Each named move below is a turn or a mirror, shown by a few rows before and after it. Which moves, in which order, take the first row of each later pair to the second? The first pair is answered.
move X:
[  9 -13   4  37 -17  30 -29  31  13  10 -25  13  23   2  14 -15  32 -20
 -26  31  17 -14  17  30 -41  44 -25 -27   1 -33  -7   3  -3] => [ 11 -17   4  51  -8  38 -24  30  10   9 -28  22  20   2   4  -2  30 -19
 -29  29  16 -12   1  31 -33  37 -18 -28   8 -34   3   2  -1]
[-37 -20  20  -2 -10  14  -5 -22  -4  32  11 -57  -5 -26 -12  21  34 -43
 -26 -13  -3  21 -30  21   4  13  -3  13 -20   7  17 -19  -7] => [-35 -19  24 -13 -15  14  -2 -23  -4  37   4 -62  -6 -24 -10  26  39 -45
 -23  -5 -10  23 -26  21   2  14  -4  19 -18  10  14 -16  -1]
[ 16  17  -6  10 -11  -4   4  -2   0  -1 -10   6  14  13  15  -5  14  30
  19  18 -12  -1  -4  -3   3   2   2 -14   8  17  -2  11   2] => [ 13  19 -10  13  -5  -1   2  -4   1  -3 -11   8  13  19  10  -1  21  33
  17  14 -10  -1  -5   1   7   4   7 -13   8  19   3  18   2]
move Q:
[-26 -15  -9 -11 -21  26   6 -28 -19  11 -19 -48  10 -39   1  -9   6   4
  14 -23 -11  42 -28 -10  -2  -4 -14  24 -41   6  24 -24 -25] => [ 22 -11  31 -11 -44  19 -17 -20 -22 -19 -10  18  -2 -19  33 -25  27  -4
  21 -27 -11  13  -5  -1   4  41  28 -22 -27 -42  25 -12 -10]
[-13   6  28 -27 -30 -14  -7 -33  10 -12  -4  -6 -13  -7   5   5  18  -5
  -1 -21   2   0 -14  11  15  -5   8   0 -15   0  -3  -5  -2] => [ -1   5  18  -4 -17 -22   1 -36  -5 -20  11  10   1   1   4   8   2  12
   0  -7  10 -19  14   2   7  18  16 -19   3   8   2   1  16]
[ -9   8  36  19   6 -42   1  -9  10   0 -30 -16 -21  -3 -14   1  14  -6
 -12   3   1  -8  27   2  -2  13 -18  -1 -15 -20  20  29 -24] => [-15   3  37  26  12 -44   7 -15   8   4 -28 -23 -11  -2 -15   1   9  -4
 -10   6   9  -7  27   1  -4  14 -15   0 -10 -20  22  22 -23]
move H:
[ 16 -17 -18  12  -3  -6  10  32   9 -10   0  21  13  16   0   0 -15  11
  18  11   7 -10  21 -24   7   8 -10 -17   6 -10 -14  22  -2] => [-11 -27 -30  10  11  -5  16  23   8  -4  -7   2   5   1 -27   9 -11   8
  -1  -8   6   6 -13 -14  10 -33 -15   6   1   9 -11   3 -10]
[ 14  -6  16   1   0   1  -5  -8 -13 -14   8   9   1  -3  -3   4  10 -12
   1  -9   4  -1 -10   6  -5  12  10  -6   9 -10  12   6   1] => [ 10 -12  12   3   5  -3  -4 -16 -10  -9   2   0  -3  -3 -12   4  12  -9
  -6 -10   1   1 -26   3   1  -4   6   3   3  -4   9  -3  -3]
[-17  11   5 -33 -27  -5   3   7  26   4  -6 -13 -17 -17   9 -10   3   0
  16  -4  -4  17  14 -18   8  -7 -16   5 -15   4 -28   6 -14] => [ -2   9  -2 -21 -17 -23   1   3  16 -16  -1  23 -10   3  10 -11  -9  28
  18   3  -2   3  34 -19  19   4   9  -4   8   2 -31   7   7]
[-39  -4  16 -36 -17 -14  13 -57   6   7 -32 -56   9 -18  -1  20  19   0
 -14 -13 -10  -5  19   3  19 -13 -17  12 -23  39  26 -29  17] => [ -9   3  38 -30 -34 -18  10 -48   9  -5 -23 -28  14  -4  21   3  18   4
   6   1   0 -26  63  -5   9  44 -11 -20 -13  11  28   1  27]

(2 to 3 moves a pair)
[ 22  -4  -3  15  -7   4  19  18  13   6   0  16  23  20  14 -14 -12  17
  19  15   6   0  35 -30 -10  28  -9 -11  22 -18  -7  34 -13] => [ 36  -7  -2  22   8  -9  17   8  -3 -13  -2  52  14  34  -5 -12  -7  22
   5  -7  -5  -1  -1 -23  15   1  22 -10  29 -17   7  19  -3]  H then Q then Q
[  1   7 -13 -22   9   2   5  12  -6  20   5 -23   5  23  -7   6 -33   0
   3   8  17  13  13 -17  18 -33 -27   6 -23  -2 -41  -2 -28] => [ 24   5 -12  -1  10  -8   3   6 -16   3  16   7  21  34   3   0 -32  16
  11   9  17   1  38 -22  19  -3  -5 -17  -1 -15 -39   6  -8]  Q then Q
[  4 -12  -6 -17  -7   0   2   1  -4  -8  -7  -6 -13 -18 -23  -8  14   1
 -16  -3  -8  14 -28  -3   8 -27   0   9 -10  -2  -4 -26 -11] => [ 21  -7  -7  -4   1 -10   6  -1 -14 -23   5  31   3  -2 -22  -9   6  14
 -11   2 -10   2  -6 -11  13 -16  22  -3  14 -10  -4 -15  11]  H then H
[  0  18 -23 -13  37   0  20  39  15  27 -33  12   5  20 -35   5  15 -19
 -30  19  31  15 -40   4  21 -36 -13  32   3  24  -1 -14   9] => [ -2  23 -19  -9  20  17  20  46  28  48 -20 -12  19  10 -16  -6  10 -26
 -14  39  39  -2  15   1  -7  14 -48  12  -5  20 -13  11   0]  H then Q then Q
[  6  13  41 -27 -32  17 -13  23  35  23 -13  -2 -31   3  33  -8  18 -12
   1  19   8   4  -5 -29 -19  22 -21 -11  -5 -20 -10  25   2] => [ 18  12  38 -14 -25   8 -13  20  27  17  -9  22 -24  10  37  -4  11   4
  -2  23  11  -5   8 -35 -19  29  -9 -21   5 -19  -9  28   7]  H then H then H
[  5 -12 -28 -10  18  -1  -9  12   4  12 -18  19  -8  13 -20 -15 -15   6
  -7 -12  -1  28 -19 -24   3 -49 -16  16   7   3 -11   4   5] => [ 14 -16 -31   4  28  -9  -8  12  -2   2  -8  41   6  20 -21 -17 -19  16
  -3  -6   0  11   8 -24  -2 -27   2  -3  23  -2 -12  10  20]  Q then Q
[-28 -13 -16 -15   3   9  12  -1 -10  -4   7 -25  12 -15  10 -15  -9  -9
  12  -4  30   2  17 -16  -4   1 -48  -1  -4   3  -7   5  -5] => [-27 -18 -14   1  16  19  11   0 -13  -2   4 -24  14 -15  -3  -8  -2 -14
  -3 -11  35   7  -8  -3  -4  -5 -48  -3  -9   3   1  -2  -5]  H then X then H
[ 21  17  60   1  -4  22 -36  15 -16  -7 -16  40 -17  11  11  13  18 -12
  24  -9   1 -26 -10  23  12  17  25  -5  -3 -22   7  27  -6] => [ 12   2  31  35  31  12 -22  -3 -34  -9   4  34  10   7  -5  30  -2  12
  17  -5  10 -44  27  17   3  29  26 -10  19   2  11  27  10]  H then H then Q
[  8  -2  -3 -47 -13 -47  14 -27 -10 -28  12  48  -9  -2   1 -12 -22  20
  16  10  -3 -10  39 -43  11  -5  22   0  21  -3 -24  -5  11] => [-23 -14 -10 -39  11 -21  18 -32 -19  -7   0   0 -23 -17 -27   7 -13  -4
 -10 -14  -9  20 -38 -21  12 -58  10  39  -2  19  -7 -32 -11]  H then X
[ 23  23 -34 -13 -14 -26 -41 -18  22  11 -33 -26  19 -10  -9  -6 -13  23
   9  11   7   9  16 -53   3  51 -19   2  -8 -28 -24  14  16] => [ 29  32  -9 -27 -29 -18 -55 -12  26   4 -40 -21  -2  -9  -2  -5   3   6
   4   5   5  14  -7 -39  10  45  -6  -3 -16 -46 -19  13  14]  H then H then Q
[ -1   1 -19  11 -24  45 -20  49  -5  15  -8  13 -11   5  13 -23  23 -40
 -43   0   7  24 -30  19 -14   3 -12 -15   2 -27   0   5 -21] => [  5  -7 -29  31   6  29 -13  38 -27  -7  -1  61  -5  25   1 -14   6 -16
 -46  -9   4  13 -29   9   4  -4  19 -20  30 -25  16  -8   7]  H then H then Q
[-15  -4 -35  33  18  13  10   8  -1  24  14 -42   7 -17 -29  19  13 -29
 -29 -18  13  15 -28  25 -15  -8 -38  33 -32  12   3  13 -30] => [-12 -15 -40  57  40   2  16  -3 -20  11  24 -22  16  -6 -35  28   6 -13
 -38 -19  11  -1 -25  20  -7  -7 -14  21 -18  18  13   4  -5]  Q then Q then H
[  7  -6   3 -25 -13 -17  -5  -8   8 -12  -6  43   7  34  18 -22 -29  32
   7   6   5 -10  23 -12  24  -3   4   8   7  -4 -19  12   6] => [-19  -7  -4 -37 -26   2   2  -1  28  22  -9 -16   9  11  16 -18 -24  21
   5  13   7   4  18  -4   8 -12 -34  25 -12   7 -30  10 -22]  Q then H
[ 15 -26   2  27   4  13  -9   1 -27 -10  19 -19  14   4  -1   7  24  -4
  -8  -6  11 -11   0  17  -7  31   2 -25   0 -18  12  11 -10] => [  0 -28  -7  18  14  12 -12  -1 -31 -10   5 -25   5   7 -15   9  21  -3
 -28 -14   3   1 -40  20   4 -11   0   1  -3  -7  18  -9 -13]  H then Q
[ 17 -51  -8 -13  24  20 -21 -20 -27   3   5   9 -13  14 -19  18 -13  19
  -8  -8   4 -31 -15 -26  31 -29  20 -10  28  -2  41  -9  11] => [ 21 -42   1 -26  11  21 -32 -16 -26   8   0   7 -26  19  -8  20   1  11
 -12 -11   1 -22 -27 -18  39 -32  28  -5  17 -14  41  -9   0]  Q then Q
[ -3  -6  12 -17 -24 -11   5  11  11  11   8  -2   4 -14  47  -8 -35  27
  18  23  16 -10  50 -12 -13  32   2 -17 -17  -4  -9  11  16] => [ -9   0  18 -37 -44   2  -8  24  19  25 -16 -16 -19 -20  46 -17 -21   2
  14  14   9   9  15  -9  -6   6  -9  -6 -38 -13 -11   9  -5]  Q then Q
[-19   9  -9 -22 -13   4  11  -5  20  24   5 -35  11 -30  14   1   2  -7
  -9  -6 -11   7  14  -7 -43  11 -20  14 -27  -6 -15  -6 -11] => [ -7  12  -4 -16 -23   2   3   5  19  23   7 -27  11 -23  23   0   6  -5
  -3  -1 -12  -1  30 -11 -53  20 -16  -4 -21 -14 -20   3 -14]  H then H then H
[ -7  -5 -33  18  31 -13  15 -16  15   8 -25   8   0  -6 -30  26 -13  20
  -8   4  21  13  10   7 -23  -6   6   4  10  19   2   5   7] => [ 18  -3 -13  15  17 -19  -1 -11  13  -9 -21  40 -15  11 -19  20 -12  20
  -2  -2  21  -1   6  13 -14   0  31 -18  17   5   9  12  16]  H then Q then H
